Each row has a name. Each piece below is followed by the name of the row it came from, unless a question asks for something else. Each question is about the rows just above it.

J_747: [-5  9 19  5]
J_844: [-5  9 22  2]
J_416: [ -5   9 -18   2]
J_655: [ -9  -5 -19 -11]
J_500: [ -2 -12  12  54]
J_749: [44 -1  9 -1]
J_147: [-2 -1 44  9]
J_484: [ 23 -22  30   0]
J_668: [-12  12  54  -3]
Which row holds these entries in another order? [ 9 44 -1 -2]
J_147
Which row holds these entries in another order? [ 12  54  -3 -12]
J_668

J_276: [ 2  0  5 -6]
J_930: [-7 -3  0  1]
J_44: [-28  11   0  33]
J_173: [-3  1 -7  1]
J_506: [23 -3  0  1]
J_879: [-6  6  0  1]
Put [-6  0  1  6] back in order: which row is it?
J_879
Which row holds these entries in another order? [ 1 -3  1 -7]
J_173
Put [ 0 -3  1 23] back in order: which row is it?
J_506
[ 1 -7  1 -3] is which row reordered?
J_173
[ 1  0 -3 -7] is which row reordered?
J_930

J_369: [-59 -35 -32 -22   9 -24   1 -29   1 -23 -30 -22   4  -1 -33  -6 -22 -13
  -6 -23 -18 -28 -11  -7 -25  18  10 -12 -21 -41  -5 -26   5 -25  -5 -26
   8  -6 -12 -34  -9 -38 -10 -15  -3 -23  -8 -31 -28  -4 -39 -20 -27   6
 -31  -1   4 -41 -22 -18  -5 -13  -4 -12]
J_645: [  1   6  -9  25  18  24  16  14   8  -2   1   1  18  -6  15  -5   3   4
   6 -19  29   6  19   0  -7   0   7  -1   2   0  -6   0 -13  -4 -23   7
   5 -16  -4  11  -4   7  -2 -23  -2  -1 -12  -1  13   9  -7   3   8  -1
  -4 -13   0  -3   5 -23   4   6  -4   6]
J_124: [ 13   8   5 -14  -3 -16 -15  -6   8  -7   3   0 -12 -13  -2  -2  -7  -2
 -10  16  -9  -8  -7   0  12  -7   4 -15  14  -4  39  -5  19  -2  19 -14
  -8   9  13  -4   1 -11  11  16  -6  -7  18  -9   3   0  20 -25 -11  15
   5  -7  -4  -5   2  18  -7 -18   2  -6]
J_538: [ 22   3   8  11  19  10 -18 -22  14   8   2   5 -27   8  17   5   1 -10
  -9  14  -2  -6 -17   8  14   3  -1  15  26   4  -8  -2  21   6  17   1
  -2  18  17 -10   3  -7  19  16   2  12  15  14   8   6  38  21  -4  18
   4  23   4   3   6  20  -4  13   3  -7]
J_561: [-27 -18 -12 -22  -5 -33  -4   4 -22  -6  -8 -22 -39 -11 -26 -28 -12 -35
 -18 -28 -30 -26  -5   6  -9 -32 -31  -1 -25  -9  -6 -59 -24  -1 -13  -8
  -7  -6 -25 -33 -23 -29 -41 -31   6 -23 -41 -30 -33 -15 -38  -7 -20 -22
  -9  -6   8  -5 -12 -21  -9   9 -35 -37]
J_389: [ 13  -3   8  -4  -2   7  -5  -5  -4   2 -12 -13   1  18  -7   8  32  35
   4  -6   4  39  25  -3  25   9   8  12   4  21   5  -8  32 -15  -1 -17
  32   9  -6  -2  13   2  29  14  18  10   7  -3  30  24  -5   4  17  13
   1   2  13  -1  -1   8  -7   2  -7  31]
J_50: [-35 -23 -23 -20 -28 -21  -6   4 -31 -12  -5  -5   8 -18 -32 -11 -27  -1
   6 -29 -28 -12  -4 -15 -25  -5 -12 -26 -41  -7 -22 -30 -41 -10 -33 -22
 -26 -25 -39  -1  -6   9 -33 -24  -8 -18 -22 -22 -38 -13 -59 -31  -9  10
   4   5  -3  -4   1  18  -6 -23   1 -13]
J_139: [-12 -27 -13   7  15  -2 -20 -27 -13  -8 -15  -1 -22 -25 -22 -33 -22 -13
 -37 -19 -10 -15 -23 -18  -8  -8 -15 -15 -13   3 -42 -24 -18 -16 -22  -1
 -25  -4 -16 -12 -19  -9  -4 -23 -36   6 -27   9 -17   1  -3  16  -2 -20
 -10 -14   3 -29   1 -14  -6   6  -2 -11]
J_315: [ 13   8   5 -14  -3 -16 -15  -6   8  -7  -8   0 -12 -13  -2  -2  -7  -2
 -10  16  -9  -8  -7 -12  12  -7   2 -15  14  -4  11  -5  19  -2  19 -14
  -8   9  13  -4   1 -11  11  16  -6  -7  18  -9   3   0  20 -25 -11  15
   5   5  -4  -5   2  18  -7 -18   2  -6]
J_13: [ 30  17  -3  32  39  25   2  -3  29   2  -3   2  -6 -17  31  -5  10  -4
 -12  -7  32   4   8   1   7  -1  12   7  35   4 -13  -2   8  -1  -8   8
   9  -2  14   5  -4  -7  18 -15  -7  10   8  13  24  18  32  13   4  25
   1  13   4  -5  13  -6  -5  21  -1   2]
J_603: [-35 -23 -23 -20 -28 -21  -6   4 -31 -12  -5  -5   8 -18 -32 -11 -27  -1
   6 -29 -28 -12  -4 -15 -25  -5 -12 -26 -41  -7 -22 -30 -41 -10 -33 -22
 -26 -25 -39  -1  -6   9 -33 -24  -8 -18 -22 -22 -38 -13 -59 -31  -9 -33
  -6 -37  -7  -9  -9 -30   6 -35  -8  -6]
Put [ -6  30  -3   8  -3  35  -1  39  14  -5   4  25  13   8  -3  31 -12  -5
  18   9 -17  -4  32   2 -13   7  12  21  10  24   8 -15  -7  32   4   8
  -2   2  13  32   5  10  25  18   4  17  -7  13  -7  -1  29  -8  -2   2
   7  -4  13   4  -1  -6  -5   1   1   2] back in order: which row is it?
J_13
Put [-13 -59 -31  -9 -33  -6 -37  -7  -9  -9 -30   6 -35  -8  -6 -35 -23 -23
 -20 -28 -21  -6   4 -31 -12  -5  -5   8 -18 -32 -11 -27  -1   6 -29 -28
 -12  -4 -15 -25  -5 -12 -26 -41  -7 -22 -30 -41 -10 -33 -22 -26 -25 -39
  -1  -6   9 -33 -24  -8 -18 -22 -22 -38] back in order: which row is it?
J_603
[-37 -35   9  -9 -21 -12  -5   8  -6  -9 -22 -20  -7 -38 -15 -33 -30 -41
 -23   6 -31 -41 -29 -23 -33 -25  -6  -7  -8 -13  -1 -24 -59  -6  -9 -25
  -1 -31 -32  -9   6  -5 -26 -30 -28 -18 -35 -12 -28 -26 -11 -39 -22  -8
  -6 -22   4  -4 -33  -5 -22 -12 -18 -27] is which row reordered?
J_561
Put [ -3 -26 -31 -12  -5 -24 -12 -30 -33 -33 -18 -31 -20   4  -6 -27 -32 -39
 -41  -6 -21 -13 -11  -5 -22  -9 -25   1 -22 -18 -10 -29 -28 -25 -23 -26
 -28  -1   8   5  -4  -7  -8  18  -6 -22   9   6 -38 -41  -5  10 -23 -15
 -22 -12 -23  -4  -1 -59 -13 -35   4   1] back in order: which row is it?
J_50

J_567: [-23   0   0  -5 -28 -11  39  -7 -11   0  30 -12 -10  11  54   4 -19  33
  14  -6  18  33   0  10   6   6 -18 -25   1 -36  -6   6  -1   2  28  27
 -31]
J_313: [-35  -5   1  33   9   7  16  -4  -5  -1 -17 -29  18  14  -9  21  -8   8
 -20  14   9  27 -37  -1  21  20  11 -35   6   1 -10 -10  26 -17   5  12
   4]
J_678: [-20   3  -1 -11 -40  -9  26   0 -13  14  32  -6 -19   3  40  10 -12  21
  17   7  30  27  15   7  10   9 -10 -37   0 -41 -22   7   2  -5  20  16
 -31]
J_294: [ 2  1  0  0  3  2  0 -4  3  2 -2  1 -2 -4  2 -2  0  2  3  0 -1  1 -3  2
  2  2  0  1  0  2  0  3  1  0  1  1  2]
J_311: [-19   0   4  -9 -42  -9  16   2 -12  14  27  -7 -25   4  33   5 -13  19
  15  11  29  23  17   0  10  10 -10 -42   4 -39 -20  10   2  -9  14  24
 -32]
J_171: [ 2  0  3  0 -3  2  1  1 -2  3  0  0 -2  1  2  0  0  3  0  2  3 -4  1  1
  0 -4  2  2 -1 -3  1  3  1  0  2  2  2]
J_175: [-20   3  -1 -10 -40  -9  25   0 -13  14  31  -6 -19   3  40   9 -12  20
  17   7  30  27  15   6  10   9 -10 -37   0 -40 -21   7   2  -5  20  17
 -30]
J_564: [-20   0   4  -9 -40  -8  17   1 -11  14  27  -7 -23   6  32   6 -12  19
  15  11  28  22  17   1   9  10 -10 -40   4 -38 -20  10   3  -8  14  23
 -31]
J_159: [ -9  14   4 -20  24   4   2  33 -40 -42 -25 -13  -9  19 -32  -9  15   2
  23  29 -42  10 -19  10  11 -10  16   0   5   4  17   0  -7 -12  27  14
  10]
J_972: [-1  2  1  0 -3  3  2  1  0  3  2  0  2  1  0  3  1  1  2  2  2  0  2  3
  2  0  1 -2 -3 -2 -4  0  0  1  2 -4  0]
J_855: [ 21 -10 -17   4  21   9   9   0   1   8  20  -9  14 -29  33  -8 -35   7
 -10   6  -5 -34   1  -1  16  14  11  26  -4  12 -37 -20   5  18  -5  27
 -17]
J_116: [-1  1  1  1 -1  2  1  0  0  1  1  0  2  1 -1  1  1  0  1  1  1 -1  1  1
  0  0  1 -1 -2 -1 -1  0  0  1  1 -2  1]
[-32  24  14  -9   2  10 -20 -39   4 -42 -10  10  10   0  17  23  29  11
  15  19 -13   5  33   4 -25  -7  27  14 -12   2  16  -9 -42  -9   4   0
 -19] is which row reordered?
J_311
[-42 -42 -40 -32 -25 -20 -19 -13 -12 -10  -9  -9  -9  -7   0   0   2   2
   4   4   4   5  10  10  10  11  14  14  15  16  17  19  23  24  27  29
  33] is which row reordered?
J_159
Put [ -8  17   1 -11  14  27  -7 -23   6  32   6 -12  19  15  11  28  22  17
   1   9  10 -10 -40   4 -38 -20  10   3  -8  14  23 -31 -20   0   4  -9
 -40] back in order: which row is it?
J_564
Which row holds these entries in another order? [-4  0 -1  2  1  0 -3  3  2  1  0  3  2  0  2  1  0  3  1  1  2  2  2  0
  2  3  2  0  1 -2 -3 -2 -4  0  0  1  2]
J_972
Which row holds these entries in another order? [ 0 -1  0  3  1  2  2  2 -3  1  0  1 -4  2  2  0  1  3 -3  0  1  0  2  3
  1 -4  2  0  2 -2  2 -2  0  2  3  0  1]
J_972
Which row holds these entries in another order? [  4  17   0  -7 -12  27  14  10  -9  14   4 -20  24   4   2  33 -40 -42
 -25 -13  -9  19 -32  -9  15   2  23  29 -42  10 -19  10  11 -10  16   0
   5]
J_159
Which row holds these entries in another order? [  4  23   0   0 -39 -19 -13 -42  29  10  14 -12  14  17   4 -42  27  -9
   2 -20  -7  11  15   2  24 -32   4  -9  19 -10  10   5 -25  33  16  10
  -9]
J_311

J_302: [-40  52   1  52 -38  46]
J_95: [-36  37  38  52 -38  46]
J_449: [-36  37  38  39 -33  37]
J_417: [-33 -35  39  38  37  37]
[-38 -36  37  38  46  52] is which row reordered?
J_95
Which row holds these entries in another order? [-33  37  38 -36  39  37]
J_449
[-38  38  52 -36  46  37] is which row reordered?
J_95
[ 37  37  38  39 -35 -33] is which row reordered?
J_417
Put [ 39  37 -33 -36  37  38] back in order: which row is it?
J_449

J_877: [  7  27 -28 -23 -14]
J_90: [-18 -39 -14  -1 -12]
J_469: [-10  -9   1  18   9]
J_467: [ 18  20 -12 -10 -17]
J_148: [-13   7  27 -23 -28]
J_731: [-46  -6   1  -8 -12]
J_935: [-33 -15   6  -6  11]
J_522: [ 11  -6 -33   6 -16]
J_82: [-34  14   5  -9 -17]
J_515: [ -2 -14 -18 -12 -39]
Put [ -1 -12 -18 -39 -14] back in order: which row is it?
J_90
[ -6  11 -33 -15   6] is which row reordered?
J_935
Which row holds these entries in another order? [-23   7 -13  27 -28]
J_148

J_123: [-15  14 -43  -7  -6]
J_434: [ 17  20 -23 -31  21]
J_665: [-25  18  16 -37  18]
J_293: [-19  13  17  30  14]
J_831: [-15  -6  14 -42  -7]
J_24: [ 26 -13 -22 -25 -13]
J_213: [ 21  17 -24 -33  18]
[ 30  14 -19  13  17] is which row reordered?
J_293
[-42  -7 -15  -6  14] is which row reordered?
J_831
[ 16 -37  18 -25  18] is which row reordered?
J_665

J_28: [ 31   0 -10 -12  -3]
J_696: [-14  -9  22 -19  17]
J_886: [ 20 -37   9   3  -8]
J_795: [ 18  14 -26  25 -27]
J_597: [-24 -13  21 -23  41]
J_30: [ 27   4 -15  16 -44]
J_158: [ 31   0 -10  10 -49]
J_265: [  6  17 -20  21 -11]
J_633: [  9 -14  15 -16 -13]
J_476: [-10  -9  16 -16  16]
J_708: [ 20   3  -8  10 -37]
Put [-16 -14 -13   9  15] back in order: which row is it?
J_633
Which row holds these entries in another order? [-37  -8   3  10  20]
J_708

J_289: [  6 -37  -3   7  -3  38  37 -41  33  -3   7  -3   6  30 -48  -4]
J_69: [ 30  -3 -37   6   7  -3  33   7  -4  38   6 -49  -3  -3 -41  37]
J_573: [  7  -3 -48 -41 -37  37   7   7  -3  30  -4  34  -3  -3   7  38]
[ 38   7  -3  -3  34  -4  30  -3   7   7  37 -37 -41 -48  -3   7] is which row reordered?
J_573
Which row holds these entries in another order? [-48 -41 -37  -4  -3  -3  -3  -3   7   7   7   7  30  34  37  38]
J_573
Which row holds these entries in another order? [  6  -3  30  33 -37  -4  -3  38   7   6 -41  -3  37  -3   7 -49]
J_69
Which row holds these entries in another order? [ -4 -48  30   6  -3   7  -3  33 -41  37  38  -3   7  -3 -37   6]
J_289
Put [ 37 -41  -3  -3 -49   6  38  -4   7  33  -3   7   6 -37  -3  30] back in order: which row is it?
J_69

J_204: [ 48 -12  -6  31 -11  49  -7]
J_119: [-14   7 -28 -32  11  19 -10]
J_713: [ 31 -12  49  48 -11  -7  -7]
Put [-12 -11  -7  -7  31  48  49] back in order: which row is it?
J_713
[-12  -6  31 -11  49  -7  48] is which row reordered?
J_204

J_949: [-11  -9 -18 -27 -44 -28 -26]
J_626: [-14 -10  36  52  15  13  -6]
J_802: [ 27  -9   2  42 -14 -16 -39]
J_110: [22 29 20  9 -7  2 17]
J_917: [ 26  28  15  20  34  10 -12]
J_875: [ 25  -2  -3 -22   7   6  15]
J_260: [ 16  34 -12  28   9  26  20]
J_498: [-13 -38 -22  -7   9   6 -28]
J_510: [ 28  34  20   9 -12  15  26]
J_956: [  9 -11  28  20  34  16  26]
J_347: [  6   9 -29 -38 -22 -13  -7]
J_617: [  2  22 -43 -43   6 -13  17]
[ 9 -7  2 17 22 29 20] is which row reordered?
J_110
[-28 -13 -38 -22  -7   9   6] is which row reordered?
J_498
Put [ 26   9 -11  28  20  34  16] back in order: which row is it?
J_956
[-12   9  16  20  26  28  34] is which row reordered?
J_260
[ 26  15 -12   9  20  34  28] is which row reordered?
J_510
Put [ 17 -13   6 -43 -43  22   2] back in order: which row is it?
J_617
Which row holds these entries in another order? [-38 -29 -22 -13  -7   6   9]
J_347

J_744: [ 19  25 -11 -16   2  21   2   6 -56  19]
J_38: [ 24   1  -7  40   8  -6  31 -23 -18  18]
J_87: [-10  40  18  10 -23   0 -10 -18  32  28]
J_579: [ -2  -3  -4 -33  11  19  19  13 -25  -5]
J_674: [  4  19  11  21 -56 -33  28  19  41 -11]
J_976: [ -4  29  11   0 -18   4  -3 -16  18  15]
J_994: [ -7  31  17   1 -16   1  -1 -12  25   7]
J_18: [ -4  26  12   3 -20   2  -3  -8  21  20]
J_860: [ 19  40 -11 -33  11  21  19   4 -56  28]
J_425: [ 12  23  -2   1  -3  18   0  -6 -32  11]
J_606: [ -5  25  11  -1 -13   2  -3 -16  23  11]
J_980: [-10   7  12  10 -12   0 -10  -2  32   6]
[ 32   0 -10 -10  10 -18 -23  18  40  28] is which row reordered?
J_87
[-11   4  19  11  21 -56 -33  28  19  41] is which row reordered?
J_674
[ 19 -56  11  28  19 -11 -33  21  40   4] is which row reordered?
J_860
[-23 -18 -10 -10   0  10  18  28  32  40] is which row reordered?
J_87
[-16  23  11  -5  25  11  -1 -13   2  -3] is which row reordered?
J_606
[-18 -16  -4  -3   0   4  11  15  18  29] is which row reordered?
J_976

J_882: [ 19  17 -23  21  35   2 -32   3  17  16  34 -42]
J_8: [ 28 -16 -28 -19  40  10 -31   2  16  14  22 -27]
J_431: [ 28  20 -28  23  40  10 -31   2  16  14  22 -27]
J_915: [ 23  28 -28  20  14  23   2  10  16 -31 -27  40]
J_201: [-12 -12 -24  10  13 -25 -36   1 -16  29 -31 -14]
J_801: [-17  -6 -31  41   8 -36 -40   3 -26  53 -58 -24]
J_446: [ -6 -18  -6 -34  10   5 -23   4   5 -25  17  10]
J_736: [-14 -12 -22  12  10 -25 -32   3 -20  29 -38 -13]
J_59: [ 28 -16 -28  23  40  10 -31   2  16  14  22 -27]
Put [-25 -36   1 -16  29 -31 -14 -12 -12 -24  10  13] back in order: which row is it?
J_201
Which row holds these entries in another order? [ -6   5 -34 -23  17 -25   5   4  -6  10 -18  10]
J_446
Which row holds these entries in another order? [  8 -17 -40 -31 -26  53 -58   3  41 -36  -6 -24]
J_801
Which row holds these entries in another order? [-42 -32 -23   2   3  16  17  17  19  21  34  35]
J_882
Put [-28   2  14  16  23 -31 -27  28  20  40  10  22] back in order: which row is it?
J_431

